One turning vector, and how many ticks it has turned:
The counts run from 0 to 135.
[  4  12  -1  31   8  -2  -8  16   3  13  -8  67   9  -2 -21  36  21  -6
  14 -16  30 -19 -32 -44   7 -20  61  -5   0  36   3  -6  -4  39  -8]
132
[ -5  48  13 -22  19 -34 -32  -2  -2  -4 -61 -17  11  -8   1  -1  12  37
 -25   4  10  21  24 -17 -18 -23  56 -21  25 -21 -23  12  38   0   9]
115
[-16  37 -40   6  11   0  27  -4   3  12 -12  13  46  15  43   0  44  40
  22   2  39 -25  -4 -11  28 -14  45  15   1  15 -21  19  28 -11  15]
63
[ -6 -30  19 -26  25 -51  -5  48  -6 -20  10  18 -36  -6  32 -13 -27   8
 -59  19   4   5   1  11 -26   2  -7 -37 -35  37  -9 -20   7  21  13]
122
[ 34 -19  44  31   9   7  45  49 -21  27   4  33  -3 -20 -16   5  30  21
 -31  19 -22   2  -2 -10 -14 -21 -19  18 -28  18 -12   1  34  35   5]
51
[ 13 -12  33  36  -8 -13  -3  34  -9  27 -11  53  -8 -48 -53  22  12  31
 -11  19   6  -3  -2 -30   9 -24  11  -2  16 -13 -28  15  31  35 -17]
93
[-15  13 -49   0 -22  -1  23  -8 -16 -15 -39  -8  24   0  32  -1  59  19
   6   3  28 -52   1   3  38 -13  33  35   2  32   2 -10   9   7  -2]
60
[  9 -14 -28 -27 -21 -18  25  -6 -20   2  10  61  25 -24  10 -25  51  21
  19  12  10 -41  -8  18  36  -1  -4 -22 -15  38  -8  -6 -24  14 -35]
15
[  0  57  -7   6   9 -14  12   9  28  16 -10 -16  34   3   0  12  35  60
 -22   2   2  18  14  -3  11 -32  52  -4  17 -11 -52   4  34   8  -5]
23
[ 30 -29  29  22  -3   0  50  45 -29  28   7  38  -4 -24 -18   0  32  24
 -22  22 -19  -4  -1   5 -21 -13 -22  20 -24  28 -16  -5  23  46   0]
52
[-11   3   8   4  15 -20   4  28 -33 -22 -47 -33 -14   8  -4   0  -8  22
 -40   5  10  22  23   6 -54  18  35  17  -8  30 -20 -13  41  43  12]
76
[ -8   4 -50  -1 -31  -5  25  -4 -27 -22 -40  -8  13 -13  26  -8  60  14
   0   7  23 -53   7  11  36 -11  20  39   3  36   0 -19   0  16 -15]
59
[-10  -9 -11  -9  -8 -14  64  16 -11   5   2  -9  -6   0  60 -18  66  11
  11   7   8 -10  -3   1  14   7  26  16 -33  53 -21  -6  39 -17   6]
103
[-23  43 -39 -30 -11 -39 -19  -7 -28   0  -2  17  26 -16 -12 -19  25  13
   2  21  24  -5  12  14  27   3  33 -45  24  15 -18  48 -16   8 -24]
110
[ 24 -11  35  16  -5  -9  17  34  -1   2 -35   0 -32 -13  17  10  42 -14
 -38  -8 -22 -16 -10 -23  -7 -52  28  34  -7  36  19 -36  16  22  13]
7
[-19   2 -27  -9  -2 -20  57  11 -18  18  33  16  13   1  44 -18  52  16
  22   8  20  -5 -12   7  14  24  34  -6 -26  59 -28  15  22  -2  -6]
105
[ 31  -5  52  33  11  14  36  45 -13  22  -5  31  -1 -14 -11   7  33  21
 -32  20 -28  -2   0 -23 -14 -29 -17  17 -31  13  -4   8  41  30  19]
50
[-15  16 -18   9  15 -16 -54  19  12 -23 -10  57  17   4  -7  26 -26  16
 -32   2  42 -44 -20 -24  22 -37  16 -30   2   7   8  -3 -18  39   1]
42
[  9 -37  11   2 -29 -38  14  32  -8  -5 -36  -6 -33 -52  16  -5  37  20
 -37  19  -9 -33  11   5  22 -38  -1  33  11   0  -9 -19  24   5  -2]
98
[ 13   3  33  41   4  -1  -4  37 -18  26  -9  59   3 -35 -54  27  20  28
   1  14   5  -1 -13 -35   6 -15  17 -11   9  -8 -21  22  37  34  -9]
92
[  4  39 -31 -28 -29  -2   1  -8 -11 -15 -22  17  35 -18 -10 -14  65  37
  11  10   6 -37   1   4  59  -6   9 -33   1  11 -16   5  -6   6 -39]
18
[-20  51 -31 -26 -13 -41 -32  -4 -26  -1 -18   4  25 -16 -16 -18  27  15
  -7  15  19  -5  14   5  24  -6  38 -47  31   9 -15  42 -15   6 -19]
111
[-20  31 -40 -27 -11 -37  -1   0 -25  11  18  22  27 -11  -7 -25  29  13
  13  18  25  -7   6  17  29   7  35 -45  15  27 -25  45 -15   7 -26]
109
[  4  27  -1  17  16 -10 -50  25  17 -18 -21  41  17  -4   1  23  -9  12
 -42   5  19 -49 -17 -31  31 -60  -4 -22   0  -5  24   6  -8  17  20]
44
[-16  57 -14 -28  -7 -40 -39  -7 -23  -6 -37  -6  23 -13 -17  -8  28  23
 -15  14  16   2  21   1  16 -16  44 -42  33  -3 -15  38  -1   5 -15]
112
[ -7  38  24 -17  32 -36 -22   3   3   3 -53 -16   4  -2   9   3   1  40
 -34   5   6  30  15 -17 -27 -19  54 -19  15 -16 -27   4  44   2  18]
116
[  6  11  -3 -10  22 -59  16  26  17  24  24  -6  11   4  19 -15   0  39
 -66  20  -2  25  28  33 -28 -40  17  -1  13  -1 -34   7   1  14  11]
27
[  0 -20  -2  -6 -18 -22  46  21 -11  -4 -22 -19 -22 -17  53 -16  60  11
 -11  11  -7 -28   1   1  19 -16  16  29 -18  39  -6 -21  39 -15   9]
101
[-13  32  14  12  14  14 -27  20 -27 -16 -22  43  13   1   3   5  25 -16
   7  11  14 -36 -26 -48  31 -12   2 -38 -29  37  36  40  18   9  19]
87
[-33 -14 -29  -3  16 -31 -28  23 -16 -24  -4  42  -4   5  47  -7 -20 -16
 -19  13  45 -45 -22  -8   7 -10   2 -17 -19  50  27   4 -14  13  23]
83
[ 10   8  -1 -33  17 -61  10  22  -8   5   5 -14  -2   0  30 -33   5  18
 -75  21 -13  14  28  39 -31 -34  -2 -12  -1  19  -9  10 -16  16  16]
29
[-14  14 -25  16  18 -14 -47  14   8 -17  -5  58  30   8 -12  26 -35  19
 -21  -3  47 -35 -20 -16  13 -14  17 -26  -4  16  -2  -7 -20  47  -1]
41
[  2  19   3 -36  16 -16   7  13 -51 -32 -39 -17   6  24  25 -31  21  -2
 -36   9  -7   7  14  19 -35  11   7 -16 -37  59  18  -7  -6  34   6]
33
